In the rows, 128 means zero.
X: rows in 4 groups, each row roughly a mix of its group's directions
X (135 x 12)
[[148 123  92 125  87 100 134  89 120 130 165 143]
 [144 131 155 147 127  83 102 162  94 143 151 110]
 [112 146 123 152 124  85  92 169 112 157 128 146]
 [ 96 102  86 112  93 124 128 106  93 136 150 142]
 [113 168  88 153  90 137 115 104 121 154 140 116]
 [120 113 140 131 129 136 136  56 150 113 138 101]
 [103 165  87 153 107 140 117  95 107 107 116 145]
 [ 83 135 122 117 115 126 176 120 118 128 153  84]
 [108 150 150 134 156 149 129 189 124 140 101 118]
 [127 176 145 165 129 108  93  99 151 133 141 143]
 [152  70 126 134 125 111 131  90 141 154 148 148]
 [ 89 160 121 144 130  72 120 143 154 134 112 123]
 [136  92 157 105 155 116 144 176 146 147 115 109]
 [142  85 122  86 122 106  86 135 139 124 120 161]
 [109 141 133 114 107 167 101  82 130 133 145  90]
 [133  87 134 107 119 177 123 118  94 137 140  93]
 [ 90 163 150 155 130 102  87 140 101 128 135 112]
 [154 146 147 133 132 115 114  82 176 103 120 105]
 [123 163  90 147 107  81 129 110 133 107 127 158]
 [150 140 108  85  93 108 127  96 150 106 156 137]
 [145 139  99 139 131 143 195 156 120 124 119 146]
 [131 189 143 140 133  97 132 159 156 139 143 142]
 [167 137 128 132 119 100  85 117 124 109 138 178]
 [134 116 124 144 152 116 120 187 110 126  80 142]
 [ 94 109 164 122 131 114  85 103 125 131 138  86]
 [117 149 157 162 148 144 155 106 156 148 134  86]
 [150  95 157 105 162 119 157 140 143  88 115 143]
 [158  83 140 116 150 126 177 131 119 101 132 148]
 [100 100 124 125 128  73 125 158 133 163 139 151]
 [121 154 158 153 152 118  84 146 161 153 106 129]
 [101 128 122 102 105 117 100  87 172 151 143 116]
 [187 122 145 139 145 160 124 102 164 126 117 140]
 [168 126 145 146 160 137 149 179 124 123  97 131]
 [ 94 154 110 125 105 156 162  95 119 131 159 104]
 [169 124 118 153 138 156 183 107 121 107 123 137]
 [ 94 113 136 132 120  97 121  85 156 153 148  94]
 [121 120 121 148 124 104 102 181  94 167 127 138]
 [ 88 171 125 141 128 148 158 122 128 116 121  82]
 [106  81 126  94 138 122 147 174 105 125 110 119]
 [132  92 123 133 115 133 166  77 126 143 162 107]
 [ 80 136 152 117 124 145 108 105 142 154 149  88]
 [183 106 122 135 149 153 165 132 140 116 102 148]
 [126  80 135 107 117 124 146  81 137 140 164 110]
 [111 112 132 153 157 126 198 142 117 118 120 127]
 [ 68 149 117 146 122 141 161 128 112 152 143 105]
 [113 133 147 160 139 150 155  87 152 156 147  96]
 [101 133 123 148 121 114 140  80 121 131 170 169]
 [102  92 120 115 126 104  75 101 138 123 110 153]
 [133 161 135 147 148 126  97 178 135 139  97 158]
 [ 97 128 111 153 138 136 171 171  92 143 117 133]
 [ 84 143 117 132 116 142 179 111 122 143 159 103]
 [105 101 143 110 149  91 114 175 130 135 121 163]
 [130 115 163 109 163 158 137 150 163 131  99 100]
 [139 119 137 120 154 122 158 197 124 130 109 144]
 [ 92 130 162 122 140 136 121 125 122 117 121  61]
 [130 151 122 115 116 143 142  66 154  90 138 121]
 [125 144 155 132 146 105  78 174 140 142 106 136]
 [101 157 123 154 119 159 154  79 127 128 145 101]
 [155 156 117 143 121 171 180 133 103 125 146 128]
 [123  95 140 123 141 109  68 111 155 136 107 150]
 [131 174 148 164 153 176 142 122 140 124 112 125]
 [112 172 129 147 102 101  80 120 117 143 150 112]
 [152 121 151 121 160 167 141 181 119 129 109 145]
 [135 138 105 115  89 120 130  74 128 125 173 135]
 [150 148 112 129 116 147 169  79 149 100 135 110]
 [142  67 121 118 147 120 161 126 129 109 109 160]
 [153 165 129 119 105 113  69 113 152 124 129 114]
 [132 147  82 135 110 134 163 140 125 147 140 179]
 [173 113 113  92 126 123 159 139 175 122 114 136]
 [167 108 128 103 133 130 133 166 115  96  92  98]
 [171  96 138 122 149 133 110 170 113 121 101 155]
 [ 98  91 118 129 133 133 180  98 122 115 120  95]
 [106 160 126 141 129 144 101 156 152 171 104  98]
 [104 154 143 121 121 185 102 101 128 135 137  97]
 [167 114 143 104 119 167 132  82 140 117 152 111]
 [107 144 139  99 126 107  99 166 163 149 113  95]
 [166 122 100 120 120 155 177 115 130 101 109 104]
 [124 118 110 105  90 110 137  85 127 138 179 120]
 [176  73 147  92 128 134 130 124 126 123 146 130]
 [141  97 157 104 157 120  98 171 141 129 103 148]
 [149  98 114  96 102  88  98 114 133 127 149 160]
 [163  79 103  80 113 146 132 125 131 118 117 135]
 [125  92 131 135 115 145 108  81  90 138 165 137]
 [157 159 131 155 135 134 171 136 159 140 118  87]
 [117 152 138 126 114 140  67  88 118 103 128 112]
 [161 128 121 141 150 160 152 176 121 131  96 153]
 [127 102 140  96 160 133 137 148 155  96  89 154]
 [ 96 114 151 112 122 166  91 101 117 151 155 108]
 [121 182 140 162 123 161 104 119 126 159 148 125]
 [106 174 116 164 118 104 129 158 129 167 134 115]
 [126 151 117 114 109 148 136  64 149  94 138 121]
 [ 88 139 126 144 118 128 164 111 125 149 148  74]
 [147 135 124 114 111 166 176 104 112 122 170 117]
 [109 101 110 123 114 177 150  83 124 145 138 106]
 [129  92 155 127 170 139 110 149 135 115  79 134]
 [135 168 126 141 135 176 159 122 111  89 113 113]
 [100 114 131 160 150 129 177  89 150 137 136 148]
 [ 97 136 159  99 134 160  90 102 154 123 126 103]
 [112 121 136 146 128  85  93  73 145 110 125 125]
 [134 128  94 156 116  85 138 146 101 134 136 174]
 [137 116 142 154 137 147 121  89 158 173 151 157]
 [149 103 125 141 142 162 171 159 127 163 113 103]
 [109 152  85 137 104  96 112 115 122 115 128 177]
 [162  89 132 102 143 115 104 163 134 116  93 150]
 [124 134 108 111  91 129 115  76 130 113 141  83]
 [ 89 147  95 135  90 116 138  94 115 142 159 112]
 [136  87 145 115 152 132 158 182 109 133 113 114]
 [143 128 117 143 148 152 184 170 110 121 103 128]
 [112  99 142 137 117 124  89  76 111 142 161 127]
 [120  84 164 106 127 112 107  98 130 131 154  93]
 [ 95 140 147 146 132  94 125 138 155 172 137  88]
 [135 122 122 117 118 157 160  66 135 101 151 125]
 [104 150 132 142 105 120  77 124 103 162 156 112]
 [124 127 146 160 141 159  74  97 140 151 111 124]
 [145 108 151 115 153 146 178  97 157 102 133 131]
 [160 102 116 113 115  93  91 131 107 108 129 169]
 [ 82 145 116 150 118  89  96 137 137 167 126 127]
 [105 156 106 152 133 112 115 176 113 133  97 160]
 [137 123 106 133 102 174 149  91 110 144 149  94]
 [111 121  99 138  94 106 135 102 122 171 170 134]
 [144 178 109 143 115 131 107 103 126  80 106 133]
 [124 134 142 118 124 112  56 128 153 149 126 151]
 [130 166 119 135 115 182 165 113 108 126 155 126]
 [ 66 160 111 126 102 117 117 118 104 123 143 108]
 [ 75 140  99 138  99 123 138 104 111 153 153 109]
 [128 129 119 132 137 160 202 149 118 137 138 131]
 [133 131 146 109 115  93 142 156 145 168 170 101]
 [190 145 131 140 136 125 114 115 169 112 101 129]
 [128 127 118 129 121 178 122 146 124 164 109  77]
 [124 173 103 119 102 140  76 118 118 109 123 153]
 [132  92 126  94 139 121 139 191 112 126 113 143]
 [112 142 117 142 127 151 191 101 141 132 138  94]
 [135  86 157 117 158 124 123 184 116 138 109 131]
 [102 122 126 127 125  88  98 124 111 120 147 187]
 [124 104 150 115 120 132  65 101 131 154 151 139]]

the two rows of each list that fit no group, in list order (the others fit one group, some only roughly)
  * Q_635: [124 148 148 160 136 171 122  77 131 123 130  98]
  * Q_285: [138 102 169 138 169 124 135 155 142 128  95  94]
  * Q_258: [158  78 134 111 147 130 118 123 124  87  94 147]
  * Q_577: [120 165 159 145 151 146 154 167 135 143 125  91]
  * Q_57: [ 97 174 136 112 133 145  96 166 146 131 101 117]
  * Q_850: [176 166 123 165 133 159 159 128 118 115 126 132]
  * Q_151: [110 116 134 125 153 132 103 186 114 131  87 146]
  * Q_952: [105 134 112 139  99 107 150  84 125 139 160  88]
  * Q_836: [121 110 161 113 130 157 135  74 128 123 169 114]
  * Q_93: [126  78 125 105 126 143 155  74 141 118 143 124]
  * Q_163: [101 140 142 156 142  98  79 155 123 149 116 157]
  * Q_510: [161  77 132  85 129 139 149 146 107 105 132 132]
 : Q_93 Q_163
  * Q_417: [130 139 156 118 131 151 169 106 140 121 154  75]
  * Q_849: [161 146 120 134 129 134 120 144  94  95 131 186]
  * Q_924: [137 139 133 124 105 163 127  82 124 128 152  76]
  * Q_406: [164 118 128 123 144 111 180 122 143  82 121 147]
  * Q_493: [134  88 162  99 155 119  91 135 151 113 104 141]
  * Q_989: [134 170 144 161 154 161 124 133 151 119  88 110]
  * Q_583: [174 110 143 111 144  98 105 161 149 110 100 142]
  * Q_745: [100 156 157 127 143 119  86 152 164 152 113 112]
  * Q_319: [144 164 121 136  99 142  88  87 124 132 160 147]
  * Q_978: [ 83 133 119 107 114  89  93 145 119 130 140 164]
  * Q_423: [137 101 105 113 110  68 130 146 117 130 145 162]
  * Q_103: [170 125 112 110 103 128 106 102 125 120 157 176]
  * Q_963: [ 94 111 161 112 151 113  84 142 159 145 108 124]
  * Q_115: [ 89 139 139 150 127  92  92  86 130 123 146 149]
  * Q_857: [115 137 147 174 156 129 146 148  87 108 108 102]
 : Q_849 Q_978
  * Q_842: [116 141 135 161 124 146  89  66 118 117 130 120]
  * Q_14: [101 110 147  98 142 149 150 174 136 163 129 103]
  * Q_305: [170 115 147 134 145 145  88 104 127  98 115 164]
  * Q_528: [ 74 115 131 124 120  88 101 130 139 163 133 104]
  * Q_37: [ 92 144 135 141 137 177 168 127 112 139 136  97]
  * Q_982: [157 104 141 128 153  84 144 173 126 112 111 149]
  * Q_854: [113 177 108 147 101  79 114 133 134 139 139 109]
  * Q_202: [ 86 130 134  97 125  84 117 175 133 144 138 136]
  * Q_487: [ 70 157 141 138 128 106 110 132 150 161 136 106]
  * Q_380: [156 100 128  76 121 155 109 101 153 109 128 144]
 : Q_305 Q_380
  * Q_235: [129 172 143 141 149 111 109 172 142 111  90 118]
  * Q_643: [157 121 158 130 165 125 120 164 161 127  87 121]
  * Q_613: [133 127 149 136 138 124  62 146 129 152 127 167]
  * Q_578: [123  94 108 117 100 130 110  68 142 146 142 111]
  * Q_573: [134 134 112 127  92 149  91  78 102 123 153 118]
  * Q_22: [132 100 133 141 156 158 159 166  97 122  95 111]
  * Q_85: [134 116 132 117 149 155 159 186 131 144  98 108]
  * Q_366: [ 72 158 125 156 138 142 137 109 156 146 110 107]
  * Q_203: [163 142 105 107 119 103 109 153 150 114 112 177]
  * Q_416: [150 143 127 112 127 116 140 199  98 116 126 131]
  * Q_633: [148 127  96 134 108 139 183 123  87 110 144 114]
  * Q_919: [143 136 108 127 104 130 115  60 135  97 140 139]
 : Q_578 Q_366
  * Q_940: [ 98 163  91 116  89 113  97 120 117 129 144 152]
  * Q_362: [ 90 126 107 149 105 116  79 101 108 155 136 133]
  * Q_2: [175 109 137 114 137 144 106  99 149  88  99 128]
  * Q_657: [127 109 123 104 125  83  87 166 135 138 117 159]
  * Q_875: [163 102 115  75 115 138 164 146 125 115 145 139]
  * Q_540: [169 112 106 120 116  95 153 127 103  83 131 148]
  * Q_548: [108 136 144 129 122 174 115 109 135 167 144  81]
  * Q_220: [128 169 117 148 114  74 124 156 143 147 126 102]
  * Q_218: [107 130 132 102 135 157  93 153 149 133  83  95]
  * Q_123: [183 118 146  99 140 141 123 171 124 116 127 155]
  * Q_191: [128 108 142 134 152  81 125 176 118 132 119 166]
  * Q_874: [ 94 115 139 110 127  81  77 150 117 127 127 143]
  * Q_820: [ 87 134 133 153 132 127 101 151 124 187 137 143]
 : Q_362 Q_2
  * Q_858: [127 160 116 159 120 137 174 112  90 113 159 139]
  * Q_814: [ 91 108  88 107  99 118 146  85 120 112 138 126]
  * Q_680: [175 128 128  92 129 104 119 172 147 106 109 141]
  * Q_180: [187 119 106  95 115 126 155 145 135  98 116 129]
  * Q_936: [116 161 122 120 109 156 124  72 156 122 139  99]
  * Q_140: [133 130 140 176 161 163 149 109 153 142  98 119]
  * Q_227: [104 155 137 147 120 158 101 132 100 144 124  75]
  * Q_110: [115 132 139 131 149 181 154 123 141 120  95  86]
  * Q_795: [167  82 149  98 130 102  97 138 115 106 127 125]
  * Q_891: [113 168 122 156 141 151 170 125 137 110 102  93]
  * Q_463: [128 163 117 158 116 119 109  66 146 106 126 124]
  * Q_239: [138 138 114 129 106 144 154  64 128 107 159 120]
  * Q_526: [ 91 148 100 165 111 105 149 107 125 147 130  92]
  * Q_984: [ 76 152 127 181 134 116 112 118 116 145 118 116]
 : Q_814 Q_110
  * Q_580: [154 136 153 126 161 116 164 141 169  99 103 118]
  * Q_967: [106 130  99 144  95 122 110  96  94 148 163 152]
  * Q_799: [191 129 111 129 124 156 166 123 123 100 118 126]
  * Q_923: [104 136 139 136 113 161 120  87 126 163 164  96]
  * Q_623: [180 157 114 116  99 127  83 131 125 123 139 149]
  * Q_813: [109 160 101 144 111 152 163 151  87 146 148 128]
  * Q_109: [113 133 141 147 133 165 117 144 137 186 124  90]
  * Q_12: [ 94 143 136 148 126 138 151  83 143 138 144  80]
  * Q_609: [133 140 143 128 127  85  62 135 132 120 126 155]
  * Q_374: [150  95 111 121 130 130 146 187 109 160 116 139]
  * Q_174: [124 151 142 147 120 109  62  92 131 126 137 140]
  * Q_861: [141 138  99 108  92  98 113  89 137 110 154 157]
  * Q_527: [141  78 113  87 130 122 174 140 130 108 122 136]
  * Q_619: [ 73 102 137 134 132 120 145 107 135 154 135  83]
  * Q_63: [122 159 120 147 130 150 180  84 138 104 142 132]
 : Q_374 Q_63
  * Q_356: [ 75 138 142 153 130 103 115  83 138 132 140 103]
  * Q_639: [134  89 154  95 129  81  97 134 137 118 129 103]
  * Q_914: [107 156 115 159 105 117 123  86 126 152 170 145]
  * Q_925: [116 133 111 116 106  91 124 173 120 171 155 144]
  * Q_97: [186 121 120 145 142 153 161 124 132 116 121 167]
  * Q_597: [117 117 145 117 147  82  94 151 168 137 106 148]
  * Q_363: [ 83 131 125 125 133  96  93 174 127 143  99 125]
  * Q_625: [128  90 147 128 154 120 123 185 107 153 116 146]
  * Q_534: [ 99 137 101 138  93 115 100  75 122 140 149 120]
  * Q_839: [119 129 117 134 108  63 102 150 115 151 149 142]
  * Q_542: [125 123 120 135 114 144 114  51 150 130 138 118]
  * Q_831: [ 97 172 103 167 128 129 169 136 107 117 116 123]
 : Q_534 Q_839
  * Q_118: [147  80 146 101 131  82  92 135 126 114 126 129]
  * Q_46: [117  82 134 125 157 143 139 154 128 131  78 101]
  * Q_90: [135 105 118 104 138 105  99 133 166 109  84 159]
  * Q_410: [140 156 149 159 137 106  75 139 111 123 131 164]
  * Q_24: [134 153 126 165 131 171 172 103 118 130 137 101]
  * Q_960: [ 89 186 115 148 113 148 110 102 121 116 124 114]
  * Q_359: [162 102 104  98 109  94 139 137 133 128 147 172]
  * Q_127: [158 142 111 117  96 135  96  74 151 122 141 118]
  * Q_402: [114 128 127 119 133 158 162 182  92 136 123 101]
  * Q_934: [115 101 147 123 128  81  96 106 141 147 161 156]
  * Q_827: [131 112 165  84 129 126  89 125 152 123 128  86]
  * Q_451: [124  87 135 101 138 144 155  86 128  94 142 155]
  * Q_337: [144  99 106 107 133 111 159 122 127  84 116 173]
  * Q_852: [133 129  99 128 137  94 149 153 135 102  99 179]
 : Q_90 Q_934
  * Q_994: [133 106 151 106 154 169 178 158 135 134 129 120]
  * Q_147: [116 177 106 160 132 160 166 131 127 117 103 118]
  * Q_749: [147 133 136 139 120 159 165  85 133 137 159  88]
  * Q_917: [132 113 105 116 107 139 133  72 155 144 156 159]
  * Q_805: [ 97 175  91 125  94 105 115 111 121 113 141 145]
  * Q_344: [124 163  93 121  92 109 103  92 124  92 130 136]
  * Q_473: [139 133 123 128 153 101 145 170 157 108  83 150]
  * Q_79: [ 98 129 147 126 137 169 140  72 143 117 137 101]
  * Q_786: [135 163 158 164 157 150 124 150 151 148 104 104]
  * Q_743: [ 96 149  83 127  97 140 167 110 129 141 137 103]
 : Q_994 Q_743
  * Q_455: [104 119 119 112 129 137 194 163 123 147 139 113]
  * Q_419: [153 148 117 127 106 111  92  77 140  94 132 144]
  * Q_316: [107 147  91 126  97 154 127  71 132 125 142 138]
  * Q_545: [182  81 143 102 140 139 147 129 149 127 123 109]
  * Q_113: [ 76 120 127 109 107 115  83 112 118 153 152 128]
  * Q_801: [100 159 152 158 139 148  89 135 132 157 114  96]
  * Q_877: [ 70 119 130 137 116 113 138 106  99 144 163 104]
  * Q_276: [145 112 159 124 166 175 151 138 131 101 100 120]
  * Q_149: [103 162 138 161 132 120 114  82 167 145 140 136]
  * Q_365: [130 130 120 135 131 157 183  81 133  97 132 118]
  * Q_683: [108 174  99 115 105 142 106  96 157 109 110 121]
  * Q_232: [136  69 151 116 152 120 145 146 102 123 142 160]
  * Q_395: [174 111 121 113 121 118 160 105 115  76 134 127]
 : Q_545 Q_365
  * Q_259: [110 122 114 113  98 142 109  69 144 139 144  96]
  * Q_499: [127 114 143 120 145  92  88 136 172 135 105 162]
  * Q_310: [ 96 139  98 126  97 156 106  76 125 140 144 132]
  * Q_892: [119 156 109 138 101 114 129  75 123 112 166 153]
  * Q_735: [165  94 142  83 124  90 110 140 150 124 138 137]
  * Q_165: [109 120  82 104  97  96 136 120 111 111 142 166]
  * Q_608: [ 93 122 116 136 109 140 162 100 125 168 166 107]
  * Q_92: [130 140 116 124 142  87 120 167 144 103  89 163]
  * Q_354: [131 174 123 116 104 127  95 102 141 100 122  86]
  * Q_737: [100 116 134 140 111 108 122  77 111 136 179 132]
  * Q_509: [150 145 150 141 155 146  92 148 133 102  79 116]
 : Q_165 Q_737
  * Q_661: [134 157 115 107  99 151  94  83 154 119 131 102]
  * Q_537: [ 95 156 105 138 100 110 135  77 119 110 153 118]
  * Q_89: [101 143 122 136 110 130 121  58 143 121 146 106]
  * Q_606: [136 105 103  98 105 103 154 116 109 107 161 166]
  * Q_287: [ 97 119 104 150 115  81 118 124 116 155 147 167]
  * Q_840: [121 123 130 124 155 148 167 165 129 105  82 104]
  * Q_931: [134 107 112 138 131 169 183  89 134 126 125 112]
  * Q_260: [ 97 129 121 144 114 135 132  64 129 123 138  87]
  * Q_399: [147  97 140 119 141 155 190 139 129 144 140 105]
  * Q_247: [192 154 122 128 111 146  98 110 152 123 129 141]
 : Q_661 Q_840
  * Q_322: [ 96 169 104 141  96 100 137 131 118 145 147  92]
  * Q_133: [128 126 153 142 123  94  71 134 117 159 158 139]
  * Q_760: [ 86 154 135 158 138 153 160 119 124 139 125  83]
  * Q_56: [102 142 106 129  98 148 138  76 130 146 168 127]
  * Q_478: [111 151 129 132 114 152 138  63 151 128 158 120]
  * Q_124: [117 125 137 129 126 176 146  71 145 144 155 119]
  * Q_187: [140 119 110 137 116 140 148  57 156 117 130 116]
  * Q_726: [190 125 124 137 145 133 130 143 147 117 105 172]
  * Q_385: [ 90 129 129 146 128 166 133 101 126 151 122  75]
  * Q_428: [136 168 138 151 129 172 150  93 143 127 135  93]
  * Q_844: [160 102 165 114 154 163 125  97 151 102 120 132]
  * Q_988: [104 187 117 142 104 123 110  88 144 124 145 123]
  * Q_6: [180 103 130 106 137  99 138 138 137  83 108 132]
 : Q_133 Q_428
  * Q_439: [146 113 104 129 131 106 178 115 127  93 129 170]
  * Q_506: [122 165  98 154  96 140 140  90 125 149 162 137]
  * Q_304: [149  89 139  90 118 129 107  79 146 110 142 118]
  * Q_70: [119 132 167 142 161 182 125 134 113 118 108  99]
  * Q_134: [151 161 131 157 145 167 177 149 135 142 125 132]
  * Q_706: [150 102 108 101  99 111  96  81 128 105 139 141]
  * Q_708: [170 103 136  75 122 122 104 164 132 120 128 140]
  * Q_748: [ 94 124 130 108 110 119  66 127 128 161 145 141]
  * Q_535: [114 121 141 100 125 111  68 171 123 145 123 137]
  * Q_265: [ 91 118 148 120 144 177 147  91 133 116 126  99]
  * Q_347: [119 134 146 152 147 167 119 159 108 147 101  84]
  * Q_710: [108 131 107 138  95 120 103  93  92 137 168 150]
 : Q_304 Q_70
